Rows are one point carried round by a steady rotation, each followed by how many steps it has turned.
The counts run from 0 to 126.
[ -8  -4  -4   7 -12   4   8  -6 -11 -13   8   6 -12  25  21  -7   3   3
  18   8  16 -15  -3  -2   0  11  25  -8 -13   2  -3  -3  -9   1  24   0
   2  12  -2  -2   6  -1  -3   0 -23   9 -11  14   4  -7  21   9   5  13
  -2  -6  -3   4  -6 -16   1   6   3  -6   8   9   1  -7  -6 -12   6   5
 -12]
42
[-11   4  -4   9  -9 -10  -8  -3  -2 -11   3 -20  -5   8   2  -4 -11  -4
   2  -6 -11  -7   7  -3   9   9   3  -8   0  14   3   9  -1  -4   1   1
   4  15   5  -7  -2   5  13   4 -31   3 -17  10  23  11  14 -17   4  -4
   2   1 -11  19   0   5  17 -15  25 -19  11  15  -1   3   1   1   1  -4
   9]
125
[  8 -13   5   9  16   4   6  -1  -8  15   6   9  12 -14 -16   4   0  10
 -11  -4   4  13  -4  21   2  -3   6   9  13 -13  -4   0   4  11  -1  -7
  -4 -22 -13   2  -6 -13 -25  -3   5 -11 -13  -6  12  -3   0  11 -14  -9
   2   3  11 -19 -10   9  12 -10  -1  10   2  -5   4 -16  -8  21   0  12
   1]
113
[ 15 -17  -3  16   6   2  -6   2  -8   7   2  -2   9 -15 -23   6  -7   3
   0   8   5  -7  -8   9 -12  -3 -23   4  -6 -18   1 -14  -2  10  -8  -7
  -4 -34  -5  -4  -6  -7 -11  -4  13 -17  15   2  15  -5   2   1   6 -17
   4   5  -4  -7   1   9  15 -12  -1  13  -1 -12  -1 -14  -8  -3  -3   8
  -5]
109
[  8   2 -18  11  20  15   4  -8  20   3   7  13 -13  11 -10   3  -5   0
  -5  12   2   2   1 -11 -20   1   9   6  -5  12 -17  -6 -13  -6  13  -9
  -1  10  -6  12   7   2   7   5   6  -7 -18  -3   5  15  -3   9  -4  24
  -6 -10   3  -2   4  -6 -17  -3  18  18  -3  -3   0  -5 -16  11   3  -5
   1]
89
[ -3   9  -2  10 -12   4   4  -5   3   8  -8 -13  -7   8  -9   6   0  -4
  -9  -8   4  -7  -8  -1 -10  -3  -8 -11  -7   0  10   6  12  15   1  25
 -18  -2   8   2  16   2  26   5  11  -7  10  15   8  15  -7  -5  -4   4
  -4   5  -4  -3   6  -6   9 -12  26  -7   0   3   6  -7 -29  -3   1 -17
  12]
50
[ 17  -6  11   8 -14   5 -11   8   6   9  -7  -6   4  -2  12  -1   1  -3
  -4  -7   7   0  -9  20  11  -8 -21   4   4  -5  15  -8   2   2  -7  19
 -28 -16  10   7 -13   9  -2   1  21 -11  10  -2 -14  -2  -5   9   6  -7
   8   6  21 -16  10   4  -1  -2  -5   5   3 -17  -1   6 -15  -2   7  -3
  -4]
56
[ 11   0   4   6 -20   5  -4   8   7  10 -10  -3   5   3   4  -3   0  -5
  -6  -2  10  -1 -12  15   3  -8 -22   2  -2  -4  13   0  13   3  -8  26
 -35 -15  12   3  -6   6   5   6  21 -12  15   0  -7   7  -9   4  -2  -1
   6  10  12 -14  10  -8  -1  -3   6   0  -2 -13   1  -1 -25  -6   2 -10
   2]
54
[  0  13  19  -5  -4  10   1   0  -3  -8   4  18   9   4  17  -1  16  -2
   9   6   1   9   7 -12  -1   9  -7  -8   8  10 -13  16 -13   2   1  -5
  -1  -6   6   4 -19   6   2  -3  -3   6  23 -11  -8  -3  11  22 -14  -1
 -12   8  11 -17   8  -2 -16  -6 -17   4  15   2 -10  -1  -7   2   3  -3
  12]
16
[-18   3  12 -14   5  -6   1  -7   0   2  -2 -10  18   0  -2   5   0  10
   5  -4 -14  10   1   0  15   5  -1  12  12   1  -2  27   4   2  -7   6
  -6   0   4  -5  -5  -4  -4  10  -4   1  -3  -7  11   8  -1  -7 -21 -15
 -15  18   2   0 -14   0   1  -4   9 -33   4  20   7   3  14   3 -19  -1
   7]
75
[ -4   0   8   3 -14 -10  -4   9  -7  -9  11  -1  -3  11  16 -14  -3   5
  14  -4   1  -1  10  12  14   5  23  -8   4   8   4  -5  -2  -7   6  -7
   0   8   1 -14 -11   3 -16  -4 -36   5 -14   9  14  -6  26  -2  -3   0
   7   3   2   2  -1  -1  10  -5   5 -13  13  17  -4  -1  11  -6   4  12
   7]
121
[-14   5  13 -13   4  -9   1  -9  -1   1   3  -7  16  -1  -7   7  -1   9
   5  -3 -16   9   1  -4   8   2  -2   9  10   0  -2  27   3   4  -9   2
  -2  -5   6  -9  -8  -5   0   6  -4   0  -2  -5  11   6   1 -10 -22 -18
 -15  18   4  -4 -10   9   1  -8   6 -30   5  23   5  -1  10   3 -16  -3
  10]
74
[ -9  -8  -6   4  -8   6  10  -5  -7 -13   6   8  -7  25  22  -6   3   5
  17  10  15 -13  -2   0   1  10  27  -5 -10   2  -3  -7  -6  -4  24   2
  -2  13  -5  -2   6  -5 -10   2 -20  12 -15   8   2  -5  20  13   7  14
  -3  -4   0  -2 -12 -19  -3  12   3  -8   2   8  -1  -8  -4  -7   7   4
 -15]
41
[ -3  11  21  11  -3   7  14 -18  -8  -4  -5 -11  -2   6  18   5   9  -6
   2 -16  -3  -8  -2 -15  -1  -3   0 -15   3   2   9   7  -5  11   9  14
   4  12  10   6  -5   1  16 -11   6   3  21  17 -11 -16  -4   8  15 -10
  -8  -3  15 -17   3 -17   3  -4   2 -16   8   5   9  11   4  -9   6  -7
  -6]
99
[ -1  13  20   8  -5   6  14 -22  -5  -2  -3  -7   0   6  19   2   7  -7
   7 -12   2  -7  -1 -16  -3  -8   4 -15   3   4   3  11 -10  11  12  10
   4  14  12   3 -11   0  15 -12   6   1  19  18 -13 -16   3   6   8  -6
 -11  -2  20 -21   2 -14  -4  -2  -2 -15   9   8   8   9   1 -13   5  -7
  -5]
98
[ -2  -3   3  -5 -11  -2  -3  19  14  13 -11 -20 -18  24   4   0   4   5
  -1 -14  -1  -2  -2  16  10   6   6   4   1   0  21 -14  10  -5   0  16
 -22   0   0  -1  12  11  -8   4 -11  -1  -8   5   4  -1  -2   7   3   1
  20   8  -3   1   7 -16  -8   3  23  -8  -1   3   6  13   6 -14  -5   3
  -8]
1
[  6   6 -16  12  14  14   6  -6  19   3   8  20 -12  10  -7   1  -3  -1
  -3  12   4   5  -1 -11 -22  -1  11   4  -5  12 -16  -3 -12  -6  12  -5
  -4   7  -6  10   5   5   8   3   8  -8 -13  -1   1  14  -5  10 -10  25
  -7  -4   5  -4   5  -9 -18  -1  15  18  -5  -1   1  -6 -20  11   1  -5
   4]
90
[ -3  -5  -5   9 -12   1   6  -7 -11 -14   7   0 -16  24  17  -4   2   3
  18   6  17 -20  -3  -5  -1   9  22 -11 -14   3   0  -3  -9   4  24   3
   1  15   2  -4   8   1   4   3 -21   8  -9  19   6  -6  25   3   8  13
  -5  -6  -5   6  -4  -9   0   3   7  -7   6  11  -2  -6  -9 -18   6   3
 -10]
43
[ -7  -5   4   9   0   3   1   4  -9  -1 -12  -8   0   0 -10   7  -2  -3
  -7   6   0 -18  -5  -7 -16   7 -28 -10 -13  -9   8 -19   5   5 -10  11
  -5 -22  -2  -5   5  -2   0  -4   5  -5  31   2   8 -19 -10   5  21 -19
   9   7 -11   3   0 -15  16  -9   4   2  -9  -7  -1   4   0 -11   9   1
  -7]
105
[ 19  -8 -10  10  -6  -6 -17  14  22   4  -4 -18 -22   8   2   1  -8  -4
   1  -8  -7  -5   4   5   1  -2 -11   0  -4   4  13 -22  -6 -15  -2   0
 -15   2   2   4  -7  11   6  -5 -11 -10 -10   6  11   6   8  -3  18  -1
  22   0  -7   5  21   2  -7  -8  20  13   7 -11   0  10  -2  -7   2   0
  -8]
5
[-13  -2   9   5  -1   3  -9  18 -11 -18   9  17  -2   8  -8 -11   9  -9
 -21  10  -7   4  12  -8  -8  13  -3  -5   1   2  -7 -22 -12  -5  -7  -2
  20 -10 -15  -3  -6   3 -17 -13 -12   8  -1  -1  11 -13   7  12   1  -3
   6  11  -2  -6   5  10   4 -15  -2  23   0   2 -11  -5   7  21  18   6
   5]
65
[ 13 -13 -12  10  19   1   1 -11   9   6   7   4  14 -19 -15  -1 -25   6
  14  15  -4  -2 -10   5  -5 -14  -4  20  -1  -9 -11   0  -5  -7   3 -12
 -11 -12  -4  -6 -15  -9 -17   5  13 -23 -14  -8   7   4 -10  -7  -3  -3
  -5   0  13   0 -11   2   2   3   1  -9  -9  -4   1  -6   6   2  -9  10
  -8]
32
[-13   6  14   8   0   8  13  -7 -10   0 -15 -16  -5   4   3   8   6  -5
 -12 -10  -6 -15  -2 -14  -9   7 -14 -15  -4  -1   9  -7   4  10  -1  22
   5  -2   1   2   5   2  11  -3   5   5  28  11  -2 -20 -13   6  24 -18
   2   4   0  -7  -5 -21  14  -7   7  -8   1   2   7  13   7  -7  12  -6
  -8]
102
[ -7   1  -2   0  14   0  -1   4   2   1  -5   1   5  -7 -24  -4 -21   8
   4  12 -11 -21   2  -7 -17   5 -16   5  -8  -4   0 -12   3  -3 -15  -2
  -4 -16  -3 -13   5   5 -13   7   4 -15  16  -8  12  -7 -17  -9   3  -7
   2   7  -8  12  -7  -9  10  -6  12 -12 -17   7  -9  13  24  -4  -5   9
  11]
27
[-11  -9  -9   6  13  11  14 -10   1  -2   5  11   6  10  18  -1  -4   4
   5   9  10   5  -5   7   7   2  28  10   1   2 -10   3  -3  -4  25   2
  -2   8 -11   4  -1 -12 -18   8 -10   8 -27  -3  -1  -4   3  17   2  12
  -2  -1  15 -10 -19 -20  -3  15   2  -6  -2   0   4  -7  -4  13   5   8
 -18]
38
[ -5  14  30  -6   6   4   1  -8 -15  -6  -2  -1   0  -1   9   5   9   7
  10 -17  -7  -7  11 -14   4  11  -6 -12   9   8  -1  14 -13  11  -7  -4
  15   2   8   2 -10  11   0  -3   1   2  24   0  -4 -13   7   7   1 -11
 -14   1  10  -9  -3   3  -1 -14 -14 -15  16  10 -12  16  20  -8   0   8
  13]
20
[ 10  -6  -4   2 -11  -6 -14  19  17  11  -6 -19 -22  19   5  -2  -3   1
   4  -8  -5  -6   0  15   5   5  -4   2  -3   1  21 -22   2 -12   0   8
 -23   3   2   1   2  12  -3   1 -12  -6  -7   5   7   0   4   4  15  -1
  20   5  -6   3  15  -8 -10  -1  22   3   3  -5   1  13   3 -14   1   4
  -8]
3
[  5   4  -7  13  11  11  -3   1  13   0   5  10   2  -1   0   6   7 -14
 -17   2  -7  20  10 -11 -10   3 -15  -1   7  16 -13   3 -11  -9   1  -5
  -2  -1  -3  12 -16   3  14  -5  -8   1  -3 -11   9  19   1  13  -6   4
   4   3   3 -12  16   2  -8 -13  11  24   9 -12   2  -8 -24  24   5 -13
   4]
11
[-12   7   1  -4  14   2  -1   4   0  -1  -7  -1   2  -5 -23   0 -14  10
  -1   8 -12 -21   1 -10 -16   7 -13   1  -6  -1   2  -9   2   0 -12   0
   2 -10  -4 -12   7   5 -10   8   7  -9  17  -7  11  -8 -20  -6   1  -7
   0   6  -7  15  -8 -10   9 -11  12 -11 -14  12 -10  18  29  -7   0   8
  12]
26
[ -9  -3  10   8   6   6  -7  11  -8 -11   1   7  -4   2  -1  -4   9  -9
 -23  -3  -8   5  10   0   2  12  -4  -4   7   4   2 -22 -11  -5  -6   2
  18  -7 -14   6  -7   4 -16 -11  -8   7  -7  -1   5 -13   4  15   9  -6
  10   3   5 -11   4  10   9 -12  -4  22   3  -6 -10   1   8  24  23   7
  -3]
63
[ 13  -9  16  11   1   6 -13   6  -1   4  -7  -4  -3  -5  12   1   3  -7
 -14 -14  -2   2  -3  16  15  -4 -12   4  10  -2  14 -14  -8   0  -5  10
  -2  -9   1  14 -15   7 -11  -9  12  -6  -2  -1 -10 -10   3  14  17 -10
   8   1  21 -18   8  14   4  -8  -7  13   9 -21  -7  10  -1  12  14   6
 -11]
59
[  2  -8   2  12  -2   6  -2   4  -9  -1 -10  -4   4  -3 -14   7  -6   0
  -4   7   1 -18  -8  -2 -16   6 -29  -6 -12 -15   4 -21   2   8 -10   7
  -7 -25  -3  -4   2  -2  -4   0   7  -8  30   0  12 -15  -8   3  19 -17
   8   7 -13   1   3  -8  15 -10   2   7  -7 -10  -1   1  -2 -13   5   3
  -8]
106
[ -5  -1  10  -2 -13  -8  -3  11  -8  -6  13   6  -2  11  14 -18  -1   4
  13  -1   4  -1   8  15  15   8  25  -6   6   4   1  -3   0  -6   7  -3
  -2   3  -3 -12 -12  -1 -22  -4 -34   5 -16   8  11 -10  25   5  -6   2
   7   6   8  -1  -2  -5   5  -3   3 -11   9  15  -4  -3  13  -3   5  15
   6]
120
[ 18 -10  14  13  -2   7 -12   6   4   7  -5  -6  -3  -4  14   0   4  -4
  -9 -13   3   0  -4  19  15  -5 -18   7   9  -7  16 -14  -5   1  -3  13
 -10 -12   4  12 -17   8  -8  -5  16  -8   2  -3 -13  -6   3  14  10  -8
   8   1  24 -20  10  11   1  -7 -11  12   8 -21  -3   8  -7   8  12   0
 -10]
58
[ -6  -4  10  -2 -11  -5   1  13  -8  -4  13   9   1   8  16 -19   0   4
   8  -2   6   4   7  19  12   5  25  -5   7   3   1  -4   3  -6   7  -2
  -7   0  -6 -14 -10  -2 -26  -3 -31   8 -15   3  10 -11  19  11 -10   3
  10   7   9  -6  -5  -7   4  -1   1  -7   8  14  -5  -4   8   2   7  16
   5]
119
[  7  -3 -19  11  23  13  -2  -8  21   5   3   7 -17  11 -12   7  -9   1
  -5   6  -1  -1  -2 -11 -17   2   8   8  -5  11 -13  -7 -15  -5  14 -10
   0   9  -8  14  10   3   7   5   5  -9 -22   0   8  17   0   6  -1  25
  -4 -10   0   3   1   2 -15  -1  20  18  -1  -5   0  -1 -11  12   1  -2
   0]
88
[-21   4   7 -20   5  -3  -3   1   7   6 -10 -10  11   7   3   8  -3  13
   8  -3 -12   3  -3   2  16  12  -2  16  10   2   6  18   8  -6  -8   9
 -14  -3   0  -3   2   2 -10  18  -7   2  -2 -15   4   4  -9   1 -14  -9
  -5  20  -1   3 -14 -14  -1   5  11 -32  -3  15   6  15  20  -2 -16   0
   1]
77
